128 stands for zero in the data rows.
Here are some numbered points:
[ 91 112 133 142 149 155 157 142 104  89 116 136 113  89 120 166] 0
[131 147 124  85  84 120 156 153 142 150 135 109 118 146 134 100] 1
[107 147 138 108 131 190 190 112  66  98 133 132 139 149 138 124] 2
[155 115 100 127 146 122  95 117 130 119 125 133 133 120 131 158] 3
[114 117 128 153 147 130 152 160 125  86 112 143 114  87 134 220] 4
[ 95 124 130 115 126 156 180 154 111 101 114 121 104  99 136 180] 5
[153 133 134 125 116 126 129 129 139 132 116 117 113 113 127 151] 6
[ 97 102 120 132 151 157 134 123 125 135 149 137 130 135 121 114] 7
[ 95 115 120  98 116 144 144 135 123 126 131 119 112 126 139 130] 8
[132 131 124  99 108 148 166 160 137 124 124 131 120 109 137 158] 9
[193 129  85 123 151 108  79 102 118 121 125 146 159 135 118 127] 10
[190 119 110 164 178 102  40  78 118  93  98 147 156 127 131 175] 11
[ 82 143 149 101 108 171 189 118  87 131 146 121 128 168 147  77] 12
[ 73 103 134 142 147 156 147 127 121 120 129 133 118 103 110 139] 13
[121 118 123 129 141 157 155 125  94  90 119 137 125 123 142 167] 14
[ 98 103 123 125 125 145 178 176 117  82 106 120  90  72 125 209] 15
[ 61 130 163 126 102 130 144 130 133 162 146 103 133 187 143  35] 16
[ 98 113 133 136 135 148 167 160 141 139 144 131 114 111 103 123] 17
[167 110  97 139 154 116  81 113 153 141 126 136 136 120 111 119] 18
[ 82 103 131 141 142 145 141 127 114 122 132 135 135 132 125 108] 19
[193 125  98 131 141 113 108 129 130 120 124 144 139 111 126 175] 20
[ 64 131 161 125  96 113 127 135 166 187 163 115 133 170 120  24] 21
[111 160 150  96  98 156 186 135  96 125 125 102 125 170 162 108] 22
[ 86 136 143  92  97 173 189 122  89 110 120 104 118 154 138  90] 23
[187 114 100 151 161 119  93 120 134 115 114 143 135  96 118 164] 24
[132 143 144 117 100 106 117 134 159 160 139 126 130 148 129  76] 25
[118 111 109 111 118 139 168 168 126  98 110 119 108  83 119 202] 26
[ 99 139 132  89  97 165 188 136 105 125 129 114 116 140 138  95] 27
[233 134  87 128 147 103  73 103 120 112 116 149 165 131 117 146] 28
[192 140 115 133 129  94  84 117 149 151 135 138 151 137 115 107] 29
[ 77 103 125 137 134 144 165 157 124 119 121 123 112  95 117 143] 30
[131 123 149 187 171 123  82  78  94  83  86 110 124 130 160 197] 31
[174 124 105 140 152 113  92 110 139 130 127 151 151 128 115 131] 32
[111 133 151 134 117 119 111 127 164 172 137 115 145 164 120  54] 33
[ 92 132 172 166 133 109  99 104 121 139 123 109 140 167 134  83] 34
[101 124 139 115 110 148 167 151 133 139 139 117 110 113 129 141] 35
[217 125 103 162 165  89  45  78 123 122 118 160 162 128 141 167] 36
[113 124 123 138 135 138 167 158 125 104 115 133 106  81 128 179] 37
[116 121 124 125 120 151 167 126  95 111 135 122  80  78 134 187] 38
[233 146  93 133 149  88  52  89 128 127 125 154 168 141 125 123] 39
[ 84 107 137 138 121 152 190 175 115  89 122 129  84  72 120 192] 40
[ 77 127 150 130 120 129 139 139 142 154 136 111 114 128 104  76] 41
[ 70 129 141 100 107 137 145 141 154 170 146 103 132 177 141  58] 42
[109 119 118 105 114 143 150 145 148 144 134 113 114 132 128 118] 43
[ 84 120 144 128 126 147 158 138 116 131 140 122 103 104 129 157] 44
[105 133 127 114 124 152 170 138 110 134 143 107  93 108 143 166] 45
[ 99 104 109 126 150 147 140 146 134 125 125 136 126 101 132 164] 46
[ 97 130 140  97  88 129 155 142 138 162 158 127 135 161 133  76] 47
[133 136 130 115 137 178 174 121  76  87 114 118 128 145 141 135] 48
[103 103 121 156 172 149 126 127 138 139 136 142 140 123 109 119] 49
[144 128 134 159 148  98  85 102 113 102 100 130 138 120 133 175] 50
[220 128  89 133 154 109  76 101 121 110 114 143 152 127 115 136] 51
[ 81 110 131 151 156 152 143 137 139 140 147 145 122 109 121 125] 52
[106 127 154 167 140 106  88  85 104 112 120 118 122 143 145 135] 53
[149 147 118  86  94 120 135 139 142 145 138 128 128 132 125 107] 54
[195 137 106 136 145 109  94 119 126 111 124 152 144 121 130 166] 55
[172 151 125 105  94 107 129 148 149 133 118 116 136 138 121 110] 56
[224 136  99 130 134  83  55  91 134 135 121 149 168 135 113 121] 57
[131 137 147 157 140 117 112 120 116 103 113 127 120 106 132 186] 58
[167 137 124 127 122 110  97 109 135 139 126 125 140 147 114  89] 59
[122 133 133  99  79 109 140 152 156 156 124  97 121 156 140  88] 60
[127 130 125 108 105 136 170 166 128 101 110 118 103  95 130 182] 61
[122 146 134 113 111 118 124 135 157 172 147 128 146 156 117  52] 62
[178 108  93 144 163 108  79 120 148 136 142 155 146 128 122 134] 63
Which two points above are nearest to each new point? Their numbers follow each, nearest first.
[116 114 162 223 209 104  38  69  77  70  99 132 140 129 154 203] >> 31 50
[156 137 119 110 118 114  98 119 156 151 130 141 152 148 117  77] >> 59 25
[119 119 120 131 132 141 161 159 136 108 125 133 103  80 126 197] >> 37 26
[ 83 152 159 110 114 175 184 117  92 124 124 104 142 186 151  78] >> 12 23
[163 138 135 160 146  91  67  89 133 140 115 120 138 143 145 155] >> 50 32
[143 122 145 173 160 113  83  90 106 103 112 138 131 108 136 199] >> 50 58
[180 157 123 112 108 103 117 140 148 136 133 141 140 143 126 102] >> 56 54
[141 132 122 121 121 115 127 141 153 150 136 130 136 145 121  83] >> 25 62
[151 123 107 139 160 133 107  97 103 114 124 140 144 126 106 111] >> 32 3
[168 127 101 100 117 135 129 140 142 123 124 120 126 127 123 145] >> 6 56
[130 133 127 120 129 156 142 106  94  98 128 138 121 116 138 154] >> 14 48
[ 77 154 171  99  86 148 163 111 103 143 134  99 130 180 145  66] >> 12 16
[ 84 142 155 117 101 114 127 133 158 178 153 120 137 165 120  37] >> 21 33
[154 125 141 177 160 103  79 101 111 106 108 130 136 114 126 178] >> 50 58
[107 134 134 128 126 145 164 159 140 130 129 117 120 139 131 108] >> 43 35
[157 139 131 138 124 112 116 126 136 130 114 122 130 127 133 136] >> 6 3
[140 117 119 130 128 128 146 140 119 110 113 128 115  82 113 174] >> 37 26
[100 140 156 133 117 115 127 141 149 162 141 115 125 148 147 104] >> 25 41
[122 122 137 122 108 112 115 133 149 161 143 119 132 157 135  86] >> 25 33
[191 133 103 124 142 105  81 117 148 142 129 136 157 152 126 112] >> 29 32
[192 133 133 196 201 108  25  48 105 103 101 132 154 136 144 193] >> 11 36
[ 77 102 132 156 162 157 146 139 145 143 132 127 118 109 118 130] >> 52 13
[159 143 121 112 117 117 110 116 145 153 132 123 146 150 104  75] >> 59 25
[131 113 121 145 149 140 145 141 117  99 118 137 112  86 119 183] >> 37 0
[151 118 104 138 157 125 111 135 142 132 142 154 143 106 119 161] >> 3 20
[201 132  94 121 133 103  80 105 141 145 138 141 158 156 121 102] >> 29 10
[124 102 102 138 146 122 127 134 129 134 140 154 130  97 113 142] >> 46 49
[128 135 134 134 123 110 116 130 144 148 134 120 129 148 128  94] >> 25 59
[153 131 119 119 117 113 111 115 130 146 135 135 151 146 114  84] >> 59 25
[ 89 118 144 139 138 162 193 177 129 113 132 126  88  73 118 192] >> 40 37
[140 123 114 119 118 118 143 158 148 128 107 120 124 115 132 153] >> 6 9
[ 93 150 158 111  99 153 185 155 133 145 146 131 138 160 146  84] >> 47 27
[ 97 114 125 126 127 157 178 154 117 106 125 131 108  98 113 145] >> 30 5
[ 74 102 136 149 156 150 144 140 124 115 122 130 117  92 106 145] >> 13 30
[ 94 110 123 116 123 151 184 172 109  79  99 126  88  49 121 222] >> 15 40
[134 122 108 120 142 137 131 127 125 117 118 143 136 118 116 143] >> 3 46
[141 149 116  80  98 147 180 160 138 136 125 113 110 115 124 138] >> 9 1
[130 116 143 214 203 110  65  79  82  65  95 144 144 123 157 222] >> 31 50
[ 81 113 138 146 149 155 154 142 135 151 158 147 133 116 127 133] >> 52 17
[131 157 139  97 110 149 136  88 102 158 163 106  82 125 151 135] >> 45 8
[ 96 121 127 122 135 165 176 143  96  78 103 123 100  87 136 192] >> 5 0
[183 138  95  98 110  95  92 121 145 135 122 146 163 134 114 108] >> 29 59
[134 118 141 185 159  86  53  91 122 117 107 124 152 153 135 114] >> 53 50
[ 75 140 161 127 110 130 142 139 159 181 159 114 121 160 119  28] >> 21 16
[ 84 109 125 129 128 148 167 164 129 103 109 121 110  88 112 157] >> 30 37
[137 143 147 146 115  94 108 120 141 142 129 124 122 137 143 134] >> 6 59
[ 62 120 158 132  95 105 119 125 161 181 149 122 147 177 122  18] >> 21 16
[105 155 145  95 114 193 201 117  55  77 117 121 133 178 165 109] >> 2 23
[156 127 138 179 168  97  69 102 122 103 103 134 159 159 149 161] >> 50 11
[137 109 106 137 143 131 134 153 138 102 111 142 131 105 126 177] >> 46 37
[118 124 131 142 137 122 112 118 126 109 107 118 121 120 144 153] >> 58 6
[154 139 127 123 134 131 129 125 128 144 134 126 142 151 138 133] >> 6 59
[151 123 121 113 110 115 128 137 118 116 132 128 115 114 128 150] >> 6 3
